(in the rows, 128 means zero)
A single turn carries every row of the set below to another of its rows. Some are shown first; where does it send the rows asked next?
sir: [138 142 118 128 114 128 122  83 120  98 123 106 124 160 133]
luf: [132 146 116 116 135 140 111  99 132 168 126 117 116 100 147]
Vege: [117 134 118 133 140  91 121  86 138 140 150 108 116 100 167]
Pasig: [124 124 134 118 155 157 134 118 135 146 121  98 158  94 138]
bime: [159 178 125 124 139 121 112 109 142 123 110 113 150 116 132]
zegok: [136 164 125 134 132 100 105 122 118  92 125 119 121 131 124]
Dipu: [123 137 123 142 134  91 142 111 107 141 121 110 111 153  94]
vamef: [127 124 136 144 142  79 168 110 135 112 122 133 126  96 145]
fefe: [107  93 111 141 121 118 105  86 123 111 142 114 125 121 140]
kes: [ 94 131 150 149 151 128 135 119 108 116 134 114 109 127 126]
kag: [121  90 118 109 138 135 140 118 131 134 142 104 163 132 152]
gulu: [165 154 130 103 126 149 131 127 120 137 126 111 127 126 133]
ruf: [181 159 134 135 148 117 131 103 129 134 138 102 134 102 111]
Lepe: [121  90 117 154 129 137 138  87 144 152 126 112 136 105 108]
tuke: [108 145 152 130 167 106 152 118 132 135 139 100 133  97 152]
bog: [145 152 133 133 140  90 117  88 119 105 143 101 116 133 100]
nel: [121  86 108 121 137 129 153 125 121 117 135 110 153 132 153]
zemud: [166 132 132 144 128 106 140 112 129 177 130 121 132 123 101]
pebu: [142 130 143 103 151  97 109 114 140 126 124 114 165 101 158]
bati: [110 156 119 134 151  86 121  94 119 102 121  98 148 137 145]
goga: [110 122 128 133 114 104 125  61 145 121 106 131 129 137 122]
ledef: [104 104 118 146 124 128 162 117 126 153 122 123 135 142 111]
nokuf: [142 133 147 112 160 100 129 124 135 115 113 115 168  99 156]
pogon: [145 156 131 143 144  94 136  86 118  95 129 100 123 132 103]
vuza: [123 131 143 110 132  78 141  80 162 139 124 124 144 105 139]
Runa: [101 107 102 138 140 141 143  87 135 146 112  98 131 115 112]
febi: [168 145 128 143 140 100 122 102 142 141 131 123 169  97 152]
Fize: [119 102 110 138 115 128 154 107 137 171 122 129 139 133 116]
gupom: [182 137 142 126 116 143 139 102 140 129 121 123 152 129 127]
relo: [108  89 131 137 130 127 142 111 134 146 130 120 123 111  92]
nafu: [150 123 148 148 133 128 162 115 141 138 104 147 139  95 122]
vavap: [149 155 132 158 128 101 105  97 135  92 126 121 142 134 126]
fani: [112 111 108 143 129 142 155 121 124 171 129 114 134 131 125]
fimiz: [128 122 130 135 151  87 110 112 117  94 133 111 143 113 167]
migos: [166 162 151 130 136 113 112 130 140 121 127 128 147 112 117]
saf: [124  79 107 111 123 119 136 113 131 125 140 118 154 136 150]
vuf: [130 134 123 165 134 101 134  81 120 144 129  98 130 156 107]
Sib: [135 106 138  96 126 128 132 111 152 145 110 130 159  96 117]
tam: [107 105 104 125 135 135 146 118 123 150 115 112 113 102 104]
mep: [142 128 149 138 119 124 133 117 112  93 138 120 119 155 117]
zun: [124  86 119 102 131 124 154 123 135 127 127 117 165 132 141]
Pufe: [101 106 109 140 121 132 141 101 130 166 132 113 134 146 121]
Puti: [132 117 126 125 139  75 117 108 124  91 119 125 146 114 158]
kireg: [104  99 113 143 131 115 146 114 113  88 113 123 124 117 129]
Kurog: [122 131 153 138 138  68 118 112 124 103 142 125 146 134 122]
zovir: [180 161 124 118 140 107 135 102 131 133 123 112 129 102 108]
Ked: [154 156 120 113 148  94 132 139 119 138 121 127 143  93 145]
zagu: [156 154 109 140 143 120 149 108 121 171 111 101 131 124 116]

migos moves to vavap
Runa moves to tam
Where do these go?
nel moves to zun
mep moves to gupom
pebu moves to fimiz
ledef moves to Fize
bati moves to Ked
Vege moves to tuke
zagu moves to Dipu
luf moves to kes
fefe moves to Pasig
ruf moves to pogon

A single turn carries every row of the set below to another of its rows. Some are shown first; where does it send the rows asked next?
toref: [131  98  87 153 154 135 109 100 112 106 173 143 146 139 155  78 143 150
 141 118]
Gif: [ 75 158 118 147 182 145 131 114  93 116 150 135 115 120 119 110 149 148
 160 117]
sova: [115  83 135 130 148 141 154 112 100 120 136  77 150 116 123 131 138 144
 129 106]
gofav: [116  87 149 146 133 147 153 119  86 103 153  78 156 124 137 123 112 160
 124 106]
beli: [ 95  77 101 138 132 113 143 107  89  99 167 111 139 135 117  96 146 130
 123 114]
gol: [ 90 138 122 135 162 163  95 128  89  69 139 140 132 135 126 116 161 151
 167 110]
gebi: [148  89 142 163 154 170 108 106 121 105 147 117 168 128 156 120 137 167
 137 119]
keli: [ 92 126 161 172 153 156  93 151  96  69 150 118 144 140 109 111 141 157
 155 110]
disu: [134  94 109 156 141 131 110  94 128  97 177 138 150 143 130  79 135 144
 131 139]
Gof: [122  90 140 142 139 137 145 116 102 107 127  77 165 128 140 138 130 150
 122 115]
Zegeb: [ 88 163 119 145 181 150 129 112  91 110 152 129 108 127 119 102 137 143
 161 118]
levek: [124 101  94 157 148 126 129  88 120 101 185 139 156 132 138  73 138 151
 134 122]
bel: [ 78 155 163 179 163 142 123 130  95 112 155 114 128 133 101 106 122 153
 144 113]
feko: [ 89 127 167 174 152 159  91 141  97  70 140 121 147 145 113 108 144 151
 146 110]
Fak: [137 106  94 136 157 143 129  98 111  95 179 136 151 146 160  77 134 148
 144 131]
dapud: [ 87 160 119 145 180 152 134 112  81 106 147 137 117 123 115 109 145 144
 163 117]
tifa: [ 91 131 119 136 164 173  97 121  94  71 142 132 126 127 133 112 164 152
 172 106]
Tafab: [ 87 153 158 182 172 144 133 137  86 107 159 116 127 129  99 103 123 152
 150 117]
pema: [ 96  98  98 141 151 108 150 118  78 116 167 111 134 138 133  91 130 141
 110 110]
tep: [ 84 151 162 178 169 145 132 135  88 102 162 113 122 140  98 105 122 148
 140 124]
nifi: [113  88 149 151 149 143 152 124  87 117 140  84 157 128 132 135 124 159
 106 108]
Besa: [151 102 130 152 158 159 125  96 136 107 150 122 174 134 152 120 141 160
 142 129]
fite: [153  95 139 147 145 169 118 109 118  94 147 106 166 136 164 111 124 157
 149 120]
nem: [ 81 132 123 140 169 165  97 126  94  74 133 141 135 134 133 111 173 146
 163 115]
rim: [ 96  90 105 147 132 105 148 111  87 101 161  96 147 126 125  93 128 140
 116 107]
Vuni: [100  95 107 136 147 119 168 111  81 101 184 110 140 134 132  86 121 151
 118 118]
Rirez: [ 87 118 167 168 151 167 100 142  95  62 152 117 142 141 109 115 148 156
 150 111]
mele: [153 103 142 146 156 157 119 101 140 121 147 106 161 124 137 116 127 157
 137 131]

Vuni moves to Fak
keli moves to Tafab
tifa moves to Rirez
Where do these go?
nem moves to feko
pema moves to toref
Besa moves to Gof
sova moves to beli

A single turn carries every row of the set below to another of its rows. Some are shown first; where does it send the rows asked next?
zuna: [145 129 135 146 128 114 107 154  97 106  93 154  73 153 152 119 132 106
 175 126 133 119 179 134]
dabos: [124 115 137 105 104  90  96 155  72 115 147 170  83 147 139 143 126 146
 139 158 116 138 135 128]
Komu: [130 100 136 122 128  96  91  93 116 132  96 145 136 118 135 124 138  89
 166 137 111 123 137 152]
Nizoz: [148 115 133 139 113 116 104 159  91 123  97 155  73 142 148 121 121 103
 185 139 133 123 182 138]
tas: [122 130 138 112 117  92 101 145  76  99 144 167  82 159 143 140 135 149
 126 141 118 136 132 124]
Vogog: [136 123 127 146 138  95 105 130  95 190 148 140 112 155 144 115 141 114
 155 121 120 122 120  72]
tokur: [114 130 152 144 137  94 114 141 109 124 104 116 113 169 139 123 152 132
 183 141 111 122  80  90]
dipo: [118 104 149 129 108  88 111 156  99 154 113 123 113 150 133 127 133 128
 205 172 107 130  91  94]
kod: [127 120 136 141 138  84  97 136  95 200 139 137 117 146 133 118 144 123
 150 138 110 120 137  73]
Dov: [131 126 131 148 147  90 103 129  99 187 142 137 114 155 142 116 150 118
 148 121 116 121 125  70]
sedev: [127 121 133 114 111  99 103 148  74 103 150 170  81 159 146 141 131 145
 133 144 122 139 125 127]
Zal: [141 131 143 145 129 109 101 154  98 109  85 151  77 149 146 121 134 114
 169 132 127 117 186 134]
vene: [131 102 135 126 132  96  92  90 116 130  98 147 133 121 137 123 139  87
 164 131 113 123 135 149]
luno: [136 114 127 142 132  92 103 134  91 198 149 140 111 149 141 117 137 115
 158 132 120 122 126  74]
gefi: [124 121 142 143 127 101 116 143 105 128 116 123 109 168 147 122 140 122
 195 141 119 129  69  91]
Boba: [132 100 134 122 127  98  93  93 116 135  98 147 135 117 138 124 136  84
 169 134 113 125 137 152]
det: [151 119 131 142 120 118 107 155  92 113  98 157  71 148 154 119 124 102
 182 131 135 121 176 136]
Zan: [125 106 140 135 110  99 116 150  98 143 118 125 109 157 144 124 130 121
 206 156 116 131  74  94]
napan: [132  99 134 122 127 100  92  90 115 132 101 147 132 120 138 124 136  86
 170 134 115 123 133 152]
Vuk: [108 130 159 139 134  82 111 147 108 135  97 116 117 160 131 125 154 140
 181 158 103 122  96  90]
nonog: [119 121 141 104 109  86  95 154  75 111 140 166  85 148 138 141 131 153
 132 156 112 136 139 127]
mivar: [132 100 133 125 128 100  92  91 116 128  99 147 135 120 139 123 138  83
 168 132 113 124 134 151]
mefi: [127 129 136 145 145  86  99 130  98 192 137 134 116 151 138 116 149 124
 144 128 111 119 134  74]
Kugu: [107 118 158 128 119  80 107 154 103 150  97 117 118 149 127 129 143 138
 194 172 100 127 100  95]
defu: [118 128 142 109 114  87  96 151  75 104 139 166  85 154 138 142 137 154
 126 149 113 136 139 125]
Vivov: [142 118 141 138 115 109 100 163  93 125  90 154  74 141 145 122 125 110
 182 144 126 120 191 137]
Kapuz: [128 117 132 109 104  96 101 152  72 111 151 172  80 152 146 141 123 146
 139 149 121 142 128 127]
digu: [137 126 144 141 123 106  99 159  95 119  85 150  77 143 140 121 132 114
 174 141 125 118 194 137]
zusu: [130 103 136 124 132  96  90  90 117 131  96 145 136 121 137 123 141  86
 165 133 112 124 138 151]
Kepi: [130 115 133 141 130  88  99 136  94 204 142 138 115 145 137 118 141 120
 157 138 112 121 132  74]

tas moves to defu
Nizoz moves to det
Where do these go?
gefi moves to tokur
kod moves to Kepi

